First come named moves, each a turn or a mirror, each shown by rows before and after it. For each pair of rows after them, which moves, in which order, take the first row to the second? The first pair is done for you.
A:
[  2   0  -4   1 -13 -18   2  11   7] => [ 11   0   4   0  -7   4 -21   0  -4]
[-7  7 -5 -4 11 16 -2  6 -8] => [-12   7  -8  -3   8   5  10  12  -2]
[  5   9  -7  -8  12  22 -33  -7   8] => [-13  11 -18  -6   1 -16  10  16  28]
[ -3   9 -12   2  23  24 -31 -12  -6] => [-24  10 -25   4  11 -18  18  13  17]
R:
[ 14   4   9   9 -31 -10 -28  -4  -9] => [ 15  -6   6  24 -18   4 -17  -5 -28]
[ -5   7  11  -4 -18 -21   1   7  16] => [ -4  -7   5  22   5   2  20   6 -15]
[ -5 -14   9   7  -4   2   8 -14 -15] => [ -7  -6  13  -8 -17 -11  -2 -15   2]
[-10   8  -5  -2   3   1  -1   3   4] => [-9  6 -6  1  7  4  1  4  0]
S:
[ 14  -9  19 -11 -22 -10  -5  -7   0] => [-15  12 -20  -4  20  -2 -12   1  11]
[-21  -8  -5   7  -3  11  18  13  -6] => [-15  -9   6  -2 -21   1  19  12   0]
[ 1 -2  3  3 -6 -7 -1  5  1] => [-4  1 -5  6  3 -3 -3  7  0]
Q:
[11 -5  6 -5 -5 -3 -4 -4 -6] => [ 6 -2 -2 -2  8  4 -9 -4 -8]
[-1  6 -7  6 11  2  5  3  0] => [-1  9 -3  0  0 -7  8  6  8]
[  3   4  11  -1   9  -5   0  -3 -11] => [-1  8  6 -3 14 -6 -4 -1 -6]

(two moves a pair)
[-15  10 -23   0  13   9   6  13   0] => [-12  17 -18 -12   6   7 -12   7  11]	A then R
[-16   1 -28   5  27  -1  21  15   2] => [ 16 -14  17 -14 -27 -18  19   6   3]	S then R
[ 16  -2  27  -2 -20  -8   4  -4 -15] => [  3   7   2  11  21  18  -8  -6 -25]	R then Q
[ 16  -5   9   8 -18  -1  15  -4 -21] => [ 19   2  14  -6 -26  -5  -2  -9 -11]	R then A
[ 11  11   5  -1 -13  -3  -1  -7  20] => [ 3 17 -5  0  0  1 -5 -5 23]	Q then S
[ 14   4  25 -23 -20   5 -13 -11   4] => [  0  -9  11   1 -10  -7  40  10  -5]	R then A
[ -1  -5   8   0 -12  -8  11  10   2] => [ -4   0  -3   5  11  15 -11   3  -6]	S then A
[  8  -1   3   7 -13 -10   3   3  -4] => [ 3 -1 -3 15 -1 -5  8  5 -9]	Q then A
[  4 -24  12   7 -25  -7  31  15 -11] => [  2 -25   2  19   4  22  16   9 -31]	R then Q
[-11  -8 -13  14  16   8  -6   9 -12] => [  1 -18   2  16   3   8   4   6 -21]	Q then S
[  2   2  -5   0 -11  -6 -22  -5  18] => [ -4   5 -12   2  -1  -7 -20   0  19]	S then Q
[ -5  -3   2   0 -20 -24  19  23  15] => [ 14 -20  15  18  -6  15  10   9 -24]	Q then A
[ 24 -41  29  14 -39   9  36   1 -38] => [-19  30 -15 -38 -15  -9 -47   1  45]	Q then R
[ 13  -3  14  -4 -14   7  -7 -13 -16] => [  1  12  -2 -10  -1   8 -24 -13  -2]	Q then R
[-19  13 -24   4  30   4   2  -1   3] => [-15  19 -19  -8  23   5 -18  -7  10]	R then A
[-10  13 -15  -6  25   4  -6   8   0] => [ -4   1 -10   5  24  11  10   8 -16]	Q then S
[-12   8 -16  -2  29  24 -26  -8  -6] => [ -3  -8  -8  11  27  30  -8  -7 -25]	Q then S
[ -3  -3 -10   4   3   1  12   4 -16] => [  5  -6   0   1 -10  -2  12   2 -15]	Q then S
[-12   3 -21  14  21   8  17  10  -5] => [-14   4 -20   9  10  -8  27  16   5]	Q then R
[ -2  -2 -12   2  11  -2  -3   3   1] => [  6  -3  -2  -4   2   2 -13  -3   1]	Q then A
[  4   5 -16   5  12  -5  15  12   4] => [ 14  -2   0  -1  -7 -13  19   9   3]	R then Q
[ -1   0   2   0   2   8 -24 -14  -1] => [ -1  -6  -2  10   9  15 -12 -11 -12]	Q then R
[ 3 -5  2  9  8  3 16  4 -7] => [11  0 12 -4 -1  8 -9 -6 -2]	S then A
[ 16 -13  18   1 -17   3   6   0  -6] => [ -4  11  -7  -8  10   9 -23   1  13]	S then A
[ -6  -6 -20  14  13  15   6 -10  -7] => [  1  -9  -2  -2 -24 -14  17  -7  10]	Q then Q
[  6 -10  10  -6   7  13  12   5  -6] => [  9 -10  16 -13  -2   9   7   4  -1]	Q then S
[ 20 -15  23   0 -22   5   2 -12 -17] => [  8  -4   1   7  14  28 -16 -14 -22]	R then Q
[  3 -17  15  21  -4   8  13 -12 -26] => [-19   6   0   1 -14 -30  15   2  16]	A then S
[ -4   0 -10   4   0  -8 -10  12  22] => [ 13 -17   7  10 -14  -5   2   7   5]	R then S
[-7  5 -6  2 14  3 -4  4 -2] => [ -2  -2  -1   7  11   5   4   3 -10]	Q then S
[ 10 -11 -21  14  24  27  -1  -4 -22] => [ 13  -4  -1 -17 -31 -27   9   6  20]	Q then Q
[  9  -9   8  -1  -1   6  -2   9 -15] => [  1   3   2 -13  -1  -1 -17  10   3]	S then A
[  9   4   4 -17 -26  -8  -6  -2  12] => [ -7  10 -22  -2  16  17 -14  -2   1]	A then S
[  8  -8  12  -4 -23  -5 -22  -8  -6] => [-21   2 -24  12  13  -3  -4   6  -2]	A then S
[  3  -8   8   9 -19 -14  28   7  -4] => [  3   5  -3   7  15  23 -24  -8 -11]	S then A
[  3 -17 -19  15  -6  -1  14  13  -9] => [  4 -11 -23  13   7  15 -11   5 -10]	Q then A
[  0   6  -5  -4   1  -5 -11  -2   9] => [-2 -2 -7  7  2 -8 11  5  2]	S then A
[ -3   0   5 -18  -3 -15  -7  -7   8] => [ -9   5  -3 -16  11  -6 -14  -7   7]	S then R
[  1   0   3  -4 -17 -20  16   4   5] => [-12  12 -15  -3   4 -14   7   6  13]	S then R
[  5  18 -20 -17 -14   5 -13  -3   4] => [ 13   7  -8 -15 -29  -3   3  -1   0]	Q then A
[  6   4  16 -19  -4  -8 -12   8   6] => [ -3  10   5 -17   4 -13  -9  14  14]	S then Q
[-13   4 -22   3  19   1  12   7  10] => [ -4  -8 -13  13  13   3  26   7  -4]	Q then S
[-10  -1  -7   0  15 -15 -12   3  10] => [  7 -20  10   8   3  -6  -1  -2 -12]	Q then Q
[-3  1 -5  9 16  3 14  8 -6] => [  4  10   5 -10   8   5 -18  -4   5]	R then A
[ -2  -2   3  -6 -15 -21  20   7  10] => [ -8   5  -3 -10 -10 -22  13   8  16]	Q then S
[-10  -7   2  -4   1 -16  24  11   6] => [  1   2  11 -21  -4  -2 -20  -6  11]	A then S
[ 14  -1  13 -18   4  10 -12 -17   6] => [  3 -11   1   1  12   0  30  -2  -5]	A then R
[  2  -3   4   9 -11  -6  15   3  -4] => [11  0 10  4 -9  7 -8 -7 -7]	R then A
[-5  5 -2 -4 -1 -8 -1  5 13] => [ 1 -1  1  5  9 10 -9 -2 -4]	A then R
[ 11 -13  17   8  -2   3   5   1 -17] => [-13  11 -11   0  20  -1 -10   7   8]	R then S
[ 12  -9  14  -9 -18  -5 -16 -15  -6] => [ -1  -2   5 -15 -20 -20 -10  -7  10]	S then Q
[-20   4   3  -6  -3  18 -17   3  -5] => [-18  -4   4   5  -2  21  -4   5 -16]	Q then R
[  0   0   2   5   1  21 -14  -8  -2] => [-11   5  -4  -1 -11  -7   6   6  18]	R then A
[ -8  15   0 -17 -17 -16   0   4  16] => [  0   2   9  -7 -26 -17  18   5   2]	R then S
[-12   5   3  -7 -11 -30  18   8   8] => [  0  12   8 -13   5   6 -33 -13  -3]	A then Q
[  4   1 -24  14  37  40  -6   6 -17] => [-14  19 -29 -12   2 -18  13  26  36]	A then R
[  7 -10  12   3 -19 -10   9  -5  -8] => [ -3   7   2 -11 -12 -10 -19  -7  10]	Q then R
[-10  -4 -24   7  16   1   8  25  -4] => [  2 -13 -13  12  15  15   1  16 -20]	S then Q
[ -6   0  -8   2   2 -11  14   5   4] => [-6 -2 -9  7 10 -2 13  3 -5]	S then Q
[  1 -23   0   3  15 -10  29   7   3] => [  4 -26   3   6  16  -4  28   5  -2]	S then Q
[ -1   4  12  -6  -1 -20   0  -6   8] => [  4  -5  13   5  12   1  -4 -13 -10]	A then R
[  9   5  16 -15 -20  -6 -19  -5   7] => [ -5  17  -1 -15  -1  -3 -27  -1  16]	Q then S
[-7 -4 -8  0 14 13  4  0 -5] => [-12   0  -6  -7   2  -5  13   6   9]	A then Q
[ 1  4 -1  2 -2 -8 11  3  7] => [  3   8   0  -1   3   5 -10  -5   5]	A then Q
[  8  -6   8   5   7  11  -7  -4 -14] => [ -3  -3   0   1  -5 -15  14   9   4]	A then R
[  0 -15  -2  22   7   5  34   3 -24] => [ 19  -2  17  -8  -9  17 -27 -21 -11]	S then A
[ -3  12  -5 -13   2   5  -9  -3   7] => [ -6   9 -11  -5  11  10  -3  -2   0]	Q then S
[  0  11 -24   2  26   7  -8  18 -11] => [ 15   5   6 -17 -22 -23  -2  17   4]	R then Q
[ -1   7 -10   2  19  20 -16  -7  -8] => [  5  -4  -2   8  14  22  -5  -9 -19]	Q then S
[ 19 -22  17   9 -18  -9  25  -6 -15] => [ 13 -18   3  19  13  19   6 -13 -29]	R then Q
[  2   0   6  -5  11  16 -16 -12  -8] => [  4  -6   9  -1   9  17  -8 -11 -14]	S then R
[-22  -3 -11   5   7 -12  30   8  10] => [-14 -13  -3  13   7   0  35   5  -8]	Q then Q
[ 26 -18  39  -6 -30   8 -11  -9 -11] => [-33  14 -29   5  26  -9  11  21  21]	A then S
[-11   6 -17  33  37  22   9   0 -20] => [-20  32 -13  -8  -3 -28  -5   7  38]	A then R
[  6   3  -2  -4  12  22 -33  -8  -5] => [ 17  -3  18 -15 -23  -2 -21  -5   6]	Q then Q
[  9   9   9  -7 -12   5 -25 -10   5] => [ -1  15  -4  -4   3   9 -29  -6   7]	Q then S
[ 4  4 -7 -2  5  5 -2 11  4] => [ 6  2 -4  0  6  9 -3 10  1]	S then Q
[-21  -1 -32  15  51  25  29   8 -18] => [ 27 -22  39 -20 -43 -13  30  -4  -6]	A then S
[-20   6 -25   3  23   9  -8  -6  13] => [ -7 -17 -10  20  11   7  28  -1 -10]	Q then R
[  2 -10   2  20 -10   1  40  23 -23] => [ -9   0  -9  15  -7 -11  42  30  -8]	S then R
[  1 -16   2  17   5  13   1 -12 -27] => [-15   3 -16   6  20  12 -19 -11  -8]	R then S
[-16  17 -25  -4  27  20 -66  -1   0] => [-38   5 -46  26  35  -9  13  29  -5]	A then R
[ -2  -2   7  13   5  22 -17  -2 -12] => [  5  -3  19   4 -12  13 -20  -5  -7]	S then Q
[  5   3  11 -16  -9   6 -26 -11   4] => [ -5   9  -3 -12   6  10 -29  -8   5]	Q then S
[ 15  -6   9   1  20   8 -20  -4 -23] => [ 17   0  16 -14   3  -6 -30  -6  -6]	R then Q
[  7   1   0  -6  -9  10 -32 -10  17] => [ 10  -2   7  -8 -23   0 -23  -8  18]	R then S
[  4   4   4 -14   5  11 -27 -12 -11] => [-11  -5 -11   5  10  -9  27   9 -13]	A then R
